(in the rows, 128 means zero)
Each run below is a few steps of one of 7 hidden systems, one row a step.
U, trace 1 (11 x 22):
[[119 123 105 115 135 173 134 107 142 146 154 131 162 139 100 163  87 129
  180  83 159  63]
 [126 140  60 109 192 129 124 123 149 102 111 138 157 100 103 131  88 137
  106  68  96 117]
 [152 143  73 108 113  88 134  99 133 110 115 160  88 119  88 105 163 127
   78  95 105 175]
 [136 144 105 104  41  99 101 152 110 121  94 118  87 161 125 136 169  94
  142 123 143 137]
 [127 145 138 109 119 110 129 185 115  88  73 101 157 145 168 136 129 131
  175 187 129 112]
 [161 140 198 116 176 101 159 123 136 113 125 126 166 123 133 115 102 143
  115 199 162 148]
 [124 111 210 138 144 131  93 116 141 168 150 118 116 121 133 118 104  96
   69 124 161 154]
 [ 78  70 148 172 135 194 103 140 129 160 141 131 108 123 171 123 162 123
  117 117 103 122]
 [115  83 100 154 134 183 181 100 132 141 168 148 133 150 114 137 155 165
  176 142 127  90]
 [130 139  86 101 142 135 139  90 152 140 149 119 149 129  73 152  73 138
  156  83 160  77]
 [115 156  72  95 162 107  91 125 150 106 100 141 141  98 109 117 108 124
   98  54  92 136]]
C, trace 2:
[[128 102  94 153  89  97 156 130  97 146 163 151 143 157 156  87 161 173
  143 172  91 154]
 [118 148 215 121 115 125 176 108 164 143 138 134 140 113 139 163  67 120
  173 149 130 119]
 [158 169 123 155 184 143  87 165 100  90  89 100 149  78 125 154 120 112
  120  93 139  96]
 [168 114  92 174 118  84 128 138  84 149 154 158 123 136 120  85 173 140
   83 135 108 170]
 [ 99 121 178 137  77 121 167  87 153 157 176 112  86 129 131 151  80 114
  147 144 119 147]
 [100 140 117 156 180 179 101 148 118  91 124  82 145  94 141 160 110 131
  172 100 125  81]
 [170 118  90 166 166 105 131 146  92 152 142 185 181 133 108  90 170 166
  116 123 125 116]
 [155 147 167 118  58  92 164  81 145 176 146 157 111 124 104 147  84 103
  118 114 132 145]
 [107 160 107 141 114 155 104 150 119  76 108  72  93 105 137 176 105  90
  162  94 106 119]
 [136 106  80 175 161 112 145 175  92 110 138 128 151 153 134 101 178 171
  147 172 111 120]
 [151 135 193 121 101  90 172  82 139 176 151 152 161 116 129 118  86 155
  136 168 147 133]]
R, trace 3:
[[125  91 204 121  86 141 149 103 156 161 116 134  83 131 147 130 137 108
   92 174 142 160]
 [141 150 139 119 177 202  92 110 109  66 141 137 130 111 130 133 176 113
  138  95 163 137]
 [121  92  72 128 209 120 146 137 143 132 158 144 173 160 110 103  94 148
   99 122 113 129]
 [ 95 106 160 123  97 109 160  76 183 172 111 126  81  94 113 121 138 166
  116 145 116 127]
 [130 144 111 103 109 175  67 114 112 116  93 141 133 108 123 129 191 136
  153  77 166  85]
 [155  82  56 109 133 143 155 157 119 139 119 147 170 195 131 134  97 115
  115 144 128 111]
 [131 121 170 108  93 120 202  89 162 112 118 121  85 130 129 142 126 135
  138 200 129 160]
 [106 175 150  84 158 133  73 125 130  66 115 109 140 112 128 115 164 143
  173 112 171 122]
 [103  81  93 121 180 111  97 185 137 153 106 112 172 166 145 101  97 132
   90 140 122 110]
 [134  81 185 152 101 135 156 109 143 165 112 139  83 115 143 118 167 136
   86 184 126 151]
 [145 149 152 111 146 190  88  93 109 100 159 161 143 123 124 124 179 119
  144  86 182 134]]
S, trace 4, 11 rows:
[[167  98  70 134 136 144 152 173 109 108  88 172 136 164 128 121 186 124
  111 146 110 130]
 [149 113 181 100  80 124 147 131 134 158 139 153 137 199 115 140 130  95
  146 159 192 122]
 [103 133 153  55 134 168  99 122 163  93  75  95 140 122 160 147  78 104
  130 131 145 123]
 [132 130 105 115 168  85 134 179 129  91  65 128 150 131 146  96 157 158
  111 171  98 143]
 [117 100 196 138 115  87 117 144 134 198 147 158 155 164 138  89 149 141
  117 162 163 126]
 [ 97  84 165 104 152 211  98  99 149 135 129 125 137 116 174 122 106 119
  101 126 134 140]
 [143  93  77 130 201 152 177 140 141  78 112 132 125 146 114 120 152 145
   99 167 113 148]
 [123  99 138 112 120  86 157 124 165 181 135 142 127 184  69 117 145 145
  130 151 186  96]
 [ 79  99 120  71 109 179  68 116 160 149  94 122 132 135 143 125 126 120
  129  85 151  94]
 [142 107  69 121 153 161 129 183 111  82  86 157 152 160 155 123 164 115
  130 132  94 132]
 [174 119 176 123 100 106 170 150 123 158 123 172 156 187 119 137 135 109
  141 173 174 115]]
B, trace 5, 11 rows:
[[176 111 111 166 145 173  92  94  91 153 130 129 129  74 136 125 127 125
   54  98 132 136]
 [136 139  98 140 116 110 171 115 123 103 182 161 105 152 120 130 113  97
  120 108  74 198]
 [112 163 146 150 145  79 165 164 165 124 112 129 115 130  74 162 127 121
  179 111 129  81]
 [136 123  75 153 103 143  72 128  88 158  96  91 132  85 132 129 153 161
  125 109 144  70]
 [144 124 111 112  58 140 114 110  83 144 158 172 160 148 183 100 132 126
  137 125 101 173]
 [150 167 222 125 134 117 159 156 149 116 109 173 137 135 128 161 116  76
  152 122 139 130]
 [160 143 120 173 166 134 107 156 105 104  91  60 103  82 111 163 108 105
   88 132 145 111]
 [113 120  67 161 112  97 130 117  88 126 185  87 133 125 158 101  98 163
  132 154  80 166]
 [ 81 151 194 134 142  93 130 135 154 154 165 171 165 131 134 109 130 153
  189 105 115 115]
 [155 128 142 156 179 156  75 148 119 157  98 149 149  94 108 133 151 113
   86  70 163  83]
 [190 104  65 161 108 148 154 105  85 136 155 148 116 126 126 133 115 108
   69 122  98 168]]
K, trace 6 (11 x 22):
[[105 123 202 143  64 118 140 122 144 146 148 137  68 142 140 140 145  86
  132 138 121 168]
 [ 97 124 144 164 186 184 101 158 116  97 180 118 134 150 130 141 158 108
  172 100 155 108]
 [171 101  72 187 179 149 170 123  97 143 144 125 161 104 117 139  98 161
  107 146 115  99]
 [138 151 152 110  94  86 179  49 154 145 143 150 112  91  99 118 115 166
  129 137 119 151]
 [ 75 156  98  88 108 111  60 118 140 113 151 119 110 133 111 109 149 125
  152  50 133 133]
 [133 106  47 153  99 144 117 186  93 125  91 127 135 150 153 143 143 115
  138 118  84 101]
 [169 151 171 119 108 119 194 132 119 104 106 155 161 135 157 148 117 134
  174 195 122 133]
 [130 179 174  96 174  91  92 123 140 104 142  97 162 111 113 125  69 114
  129 109 168 135]
 [131 121 109 176 128  93  85 161 118 165  96  87  89  96 114 132 117 103
   55  98 112 125]
 [126 105 171 175  75 133 149 130 107 143 148 139  82 141 153 123 190 124
  135 172 116 159]
 [ 97 120 152 134 170 183 131 117 126 107 209 129 164 161 142 134 111 126
  188 124 149 123]]
U, trace 7:
[[121  87 144 166  98 129 136 123 143 193 149 155  78 143 110 134 132  90
   71  97 108 146]
 [101 111 107 134  78 200 120 113 124 127 104 122 102 106 152 156 166 137
  176 111 113  89]
 [138 135  64 112 168 151 147 125 109  86 159 130 184 160 116 127 122 161
  184 135 146 104]
 [145 157 115 111 159  51 149 127 163 133 123 117 130 127  65 133  62 115
   92 107 131 133]
 [122 156 146 106  97 104  70 116 136 130  76 138  98  73 142 107 159 121
   80  88 108 157]
 [148 106 114 137  86 149 117 163  80 116 129 160 132 174 171 110 194 114
  140 152 120 157]
 [144 117 148 145 112 122 190 152 131 120 121  93 121 165 123 174  89 111
  165 198 149 106]
 [110 155 182 107 183 131 105  96 151 108 119  80 149  72 131 126  91 156
  136 138 166 113]
 [113 104 140 147 185 123  82 128 122 158 176 160 157 131 134  73 144 137
   77  91 125 158]
 [121  81 124 170  79 140 162 135 141 193 130 164  86 146 122 145 145 107
  104 111  86 123]
 [127 132 104 110  83 199 141  91 121 107 108 124 123 107 137 165 141 144
  193 123 137  85]]
C, trace 8:
[[169  96  98  96  86 181 170 112 133 140  75 160 136 148 121 154 149 131
  139 151 157  86]
 [162 172 116  52 108 134 143  97 129  59 107 150 144 136 128 131 134 123
  156 137 147 158]
 [111 152 122  88 151  52 129 164 164  83  88 100 118 148 113 114 107 117
  109 147 115 163]
 [100 105 159 126 111  87  92 146 142 157  73  77 103 112 145  98 154 155
   95 180 145 124]
 [107  97 189 119 119 178  79 125 109 145 137 130 152 130 199 102 144 123
  123 151 146 146]
 [139  91 150 133 202 189 143 128 150 123 139 164 145 138 140 135 105  92
   78 119 119 150]
 [148 113 107 130 175 153 136  77 154 123 132 130  88 104  62 127 163 137
   75  97 164 134]
 [ 89 127  78  89 104 119  80  92 133 129 178 111 109 158  91 100 150 141
  143  77 161 134]
 [ 66  91  82  88 102 126 122 148 164 159 119 135 150 180 139 125  99 131
  158 108 102  96]
 [145 114 133  95 102 161 153 137 153 139  46 166 149 133 133 149 157 137
  155 146 142  73]
 [190 163 140  71 107 132 127 123 107  79  94 155 150 148 129 132 147 104
  131 148 174 152]]
H, trace 9:
[[153 172 140 127 133  75 150 119 151 122 109 137 105 120  46 142 164 137
  147 113 176  96]
 [138 136  52 159 104 117  71 169  79 128  96  80 121 111 134 134 139 125
  121 106 117  99]
 [116 132 145 130  60 122 136 137 108 150 137 156 157 131 200 130  86 120
  161 135  64 149]
 [176 159 208 116 137 121 152 109 129 136 145 157 170 134 107 147 102 114
  153 144 189 117]
 [167 143 104 143 182 149 103 115  94  76 113  61 124  79 123 134 125 138
   92 150 158 130]
 [ 84 135 139 140 110  95 119 117 135 115 130 108  88  85 171  97 138 149
  115 136  57 186]
 [ 96 139 208 166 128  90 123 145 152 180 165 152 118 136  99 127 148 114
  156  96 149 108]
 [151 106 102 188 171 191 119 140  93 144 138 114 152 108 120 158 130 135
  139 111 154  61]
 [145 129  71 132 114 161 168  82 106  99 143 157 139  93 159 122 128 163
  140 130  62 156]
 [143 184 147 108 108  60 164 107 156 109 142 157 105 137  68 140 127 109
  150  97 132 151]
 [142 153 115 150 125 107  97 183 109 117  81  69 111 125 106 165 131 104
  144 125 165  78]]
S, trace 10 (11 x 22):
[[127  97  57 161 139 156 148 130 131 153  91 143 130  88 130 137 130 157
  107 105  68  92]
 [165 128 106 137  86 137 142 105 104 133 154 186 107 155  91 119 214 129
  143 111 156 134]
 [135 140 130 104 113 153 106 134 127 120 163 110 128 172 109 171  69  54
  144  87 169 120]
 [143 153 103 114 107 125 153 151 137  91  45 102 121  94 146 169  90 119
  142 142  88 112]
 [143 173 151 120  96  57 111 140 104 116 116 139 135 124 129  94 185 158
  156 151 142 146]
 [105 136 185 136 134 113  70 139 114 165 174 117 165 127 167 113  71 104
  122 104 133 142]
 [139 110 142 164 161 167 161 120 132 116 100 127 120  66 173 139 102 132
   91 147  65 150]
 [153 122 128 155 156 102 169  93 124 110 165 129  97 127  82 103 188 166
  113 171 158 158]
 [ 81 107 119 119 139 118 103 103 156 172 185  91 123 150  90 127  77 129
  128  92 161 103]
 [ 99 111  65 135 134 171 126 132 147 126  85 132 118  92 135 145 137 144
  134  81  71  92]
 [179 138  91 155 109 127 135 143  86 116 138 177 131 154  96 122 211 131
  150 116 148 122]]
B, trace 11 (11 x 22):
[[158 136 144 180 172 130 109 154  79 151 187 145 198 133 136 124 105 128
  139 115 151 108]
 [180 158 147 166 168 138 150  89 109 137 151 168 162  60 123 137  93 136
  106  95 107 134]
 [138 172 114 168 142  84 127 128 123 109 135 146  92  78  97 128 144 114
   98  66  81 164]
 [122 138  87 179 104  65 130 175 122 166 136 128 110 146  90 143 122 108
  135  85  99 102]
 [139 129 115 177  75 152 132 137  93 172 133 143 143 112 138 159 137 138
  186 103 115  69]
 [177 176 132 133  88 152  99 119  67 104 131 161 159 102 150 134 162 121
  165 103 141 129]
 [191 184 154 123 108  79 124 150 103 117  99 143 153 110 141 142  85  85
  107 120 119 154]
 [130 148 167 191 121  94 137 167 119 137 106  91 100  84 154 158  85 100
  111 142  79 139]
 [ 98 141 132 207 144 111  97 162  83 122 189  82 123 118 147 123 133 135
  161 123 111 132]
 [137 147 132 165 167 112 110 136  93 154 190 149 206 124 131 112  95 153
  159  99 133 103]
 [169 153 150 163 161 135 128 104 117 157 124 189 165  58 125 125 122 141
  102  77 103 118]]
H, trace 12, 11 rows:
[[143 114 160 181 153 132 106 145 108 175  84 118 157  59 169 119 116 153
   88 145 106 100]
 [156 122 163 168 115 164 124  86  97 150 178 180 123  96 150 112 156 124
  102 104 112 172]
 [116 157 150 156 176 156 149 113 138  74 194 124 105 131  91 163 121  96
  163  89 140 141]
 [112 131  99 165 158 123 171 143 140  93 102  92 104 103 105 146 156 171
  171 157 111  91]
 [128 137  77 139  67  78 114 110 103 171 128 140 126 106 120  98 171 182
  140 115 109 115]
 [144 165 119 132  90 110  97 137 108 163 142 146 158 124 125 153  69  84
  140  51 117 109]
 [185 150 157 139 130 167 162 156 106  97  84 140 158 115 161 182  94  88
  151 152 123 113]
 [172 152 140 122 112 116 145 100  89  84 141 115 128 120 143 109 161 152
  137 198 157 173]
 [ 91 160 145 123 131  67  85 107 128 120 167  56 111 101 117 107  90 144
  127 121 141 154]
 [ 91 130 188 169 155 117 103 156 150 164  86 108 130  68 150 135 111 138
  120 112 100  91]
 [161 107 160 196 135 165 126 129  90 169 148 187 142 100 145 112 189 140
  115 120 121 124]]
R, trace 13 (11 x 22):
[[116 111  34 128  80 108 121  90 118 157 151 131 106 124 104 104 149 164
  115  96 101 132]
 [ 97 121 119 115  47 145 148 125 141 148 128 159 116 160 133 154 143 120
  201 106 110  95]
 [170 152 126 125 119 146 166 151 117  99  83 117 156 132 125 181 105 118
  184 156 153  76]
 [168 160 119  89 116  67 137 130 109  98 103  95 154 128 139 114  89 139
  119 189 140 158]
 [ 77 140 174  99 110  80  87 158 145 106 122  96 100 152 157 106 125 104
  120 142 117 182]
 [ 97 109 171 189 186 154  86 188 117 122 142  98 118 133 146 132 157 103
  123 128 142 118]
 [161  98 148 195 180 149 130 119  92 172 176 147 168 102 144 105 126 156
   93 145 134 128]
 [143 134 163 117 126 139 134  63 145 164 155 188 140  90 129 116 101 125
   89  80 108 160]
 [129 142  83 121 143 150 123 111 156 111 113 143  90 107  75 158 127  96
  107  42 115 119]
 [129 111  21 152 114 117 151 123 117 128 139 101 104 139  82 135 145 159
  141 121 117 101]
 [105 131 119 110  41 109 150 105 122 152 137 131 143 142 147 125 128 168
  203 156 117 108]]
K, trace 14 (11 x 22):
[[130 108 100  85  81 106 137 104 152 135  67  85  85 129 107 123 141 150
  105 179 157 120]
 [ 76 117 155  72 115 161  81 120 143 101  96 122 131 117 196  98 151 141
  134 142 111 160]
 [108  87 140 124 170 139 107 187 144 166 109 172 185 176 155 110 117 106
  111 119 120 107]
 [191 103 168 128 122 151 160 119 134 167  88 150 133 140  98 157 126 106
   97 157 194  93]
 [147 126 146  90 157 160 123  72 142  81 134 112  91 113 110 121 144 113
   79 140 167 183]
 [ 60  75  93 123 178 120 118 146 172 127 136 104  97 158 118  96 135 141
   93 126 104 146]
 [ 99  72 131 131 106 159 136 123 145 182  92 141 135 130 141 117 170 177
  150 159 136  71]
 [157 123 137  77 123 192 118  72 118 130 128 189 181 119 157 111 137 139
  127 115 151 133]
 [145 118  93  78 158 120 142 133 167 120 112 164 138 169  87 134  94  84
   82  87 131 143]
 [130 117 113 100 116 106 143 147 163 112  53 102  77 142  81 140 173 125
  111 161 163 108]
 [104 107 132  87 128 153  88 118 115  95 102  93 137 121 185  89 159 165
  124 187 142 153]]

Name the system that made each run.
trace 15:
[[115 169 204 115 140  77 121 128 145 101  95 119 125  81 156 103 138 147
  122 165 113 171]
 [112 127 199 160 167 106  74 174 125 140 134  93 120 128 141 118 125  94
   88 133 156 144]]

C
trace 16, 2 rows:
[[156 115  67 129 114 139 192  98 134 130 175 156 121 170  76 154 103 117
  144 106 129 120]
 [105 158 105 101  92 118 171  83 153 101 125  96 113 101 117 154  92 160
  192 139 107 114]]

R
trace 17, 2 rows:
[[113 110 187  77 186 172 110 122 169 120 114 131 158 151 124 127 122 117
  123 138 194 109]
 [132  83 102 110 194 168 124 110 144 112  88 116 134 105 139 104 132 153
   56 157 128 141]]

R
trace 18 (2 x 22):
[[163 135 119  82 162 139 187 102 140  80 136 124 167 152 119 143  75 135
  152 176 153 134]
 [125 153 164 107 182  95 101 122 165 110 131  99 104 118  82 129  97  92
   78  97 165 153]]

U
trace 19:
[[114 184 138 153 139 111  94 171  90  78 155 131 151 125 157 122 141 115
  181  98 103 146]
 [151 106 131 193 152  72 176 179 124 172 135 126 139 150 116 138  90 121
   95 162 107 123]]

C
trace 20 (2 x 22):
[[149 147 120 109  57  67 139 161 126 120  75 117  98 159 111 138 157 110
  140 160 145 126]
 [112 125 159 118  56 134 105 136 117 155 102  74 126 130 168 154  85 114
  160 161 147 102]]

B
trace 21:
[[ 79 116  75 160 178  96 108 185 133 122 113  79 133 128 121 116 135 164
  142 130 105  90]
 [133 103 120 154  92 138 127 119 102 195 141 178 171 126 145 104 163 177
  157 127 123  83]]

S
trace 22:
[[153  99 159 145 147 169 183  95 139 167 125 174 169 111 132 134 128 167
  141 163 141  86]
 [156 120 104  63 143 157 109  59 142 115 129 150 132 127  96 102 147 136
   81 103 173 151]]

S
trace 23 (2 x 22):
[[ 56 135 157 110 100  87 101 120 170 152 119  84 105  99 153 123  72 131
  127 113  88 138]
 [ 99 104 155 172 152 170  85 191 118 139  96 126 134 125 160 133 181 124
  147 119 130  81]]

C
trace 24 (2 x 22):
[[ 74 109 136 162 119  65 134 154 136 180 155 133 145 142 145  94 132 176
  153 149  88 120]
 [137 128 206 150 102 152 132 133 129 185 110 140 157 104 150 163  98 114
  155 132 150  72]]

C
trace 25:
[[167  96  81 148 119 188  85 124  63 149 143 154 173 132 164 109 146 131
  108 117 135 120]
 [167 114 124 108 104 157 196 104 136 113 152 180 128 169 132 155  92  83
  120 138 106 173]]

S
trace 26, 2 rows:
[[152 157  73 115 128 122 147 146 111  92 109 125 160 146 104 149 139 148
  196 131 150  79]
 [167 149  63 109  78  71 133 126  95 131  98 107 153 117 138 118  86 151
  118 155 109 131]]

H
trace 27, 2 rows:
[[129 133 133 117 115 155 100 126 116 148  90  92 175  86 171 153  51 132
  140 128 129  83]
 [162 140 127 157 146 145 124 156 100 103  92 191 147  94 153 115 184 124
  116 105  79 147]]

C
trace 28:
[[ 99 120 105 112  61 120 143  96 124 125 177  75  99 159 142 138  77 125
  159 157 121 156]
 [ 91 168 159 143 132 133 124 164 122  79 110 126 139 100 174 142 140 136
  202 126  82 119]]

R
trace 29 (2 x 22):
[[182 158 112 145  95  78 126 108  98 155  98 130 128  90  88 117 171 169
  122 134 165  97]
 [126 145 107  88  58 127  97  90  97 102 162 104 112 137 164 112 106 111
  129 131 119 192]]

K
trace 30 (2 x 22):
[[ 76 151 130 148 144  93 125 145 138 135 176  92 157 131 129 139  58 139
  190 109 106 105]
 [157 166 132 187 108 117 109 132  93 161 105 127 136  51 126 151 123 140
  137  84 108  83]]

K
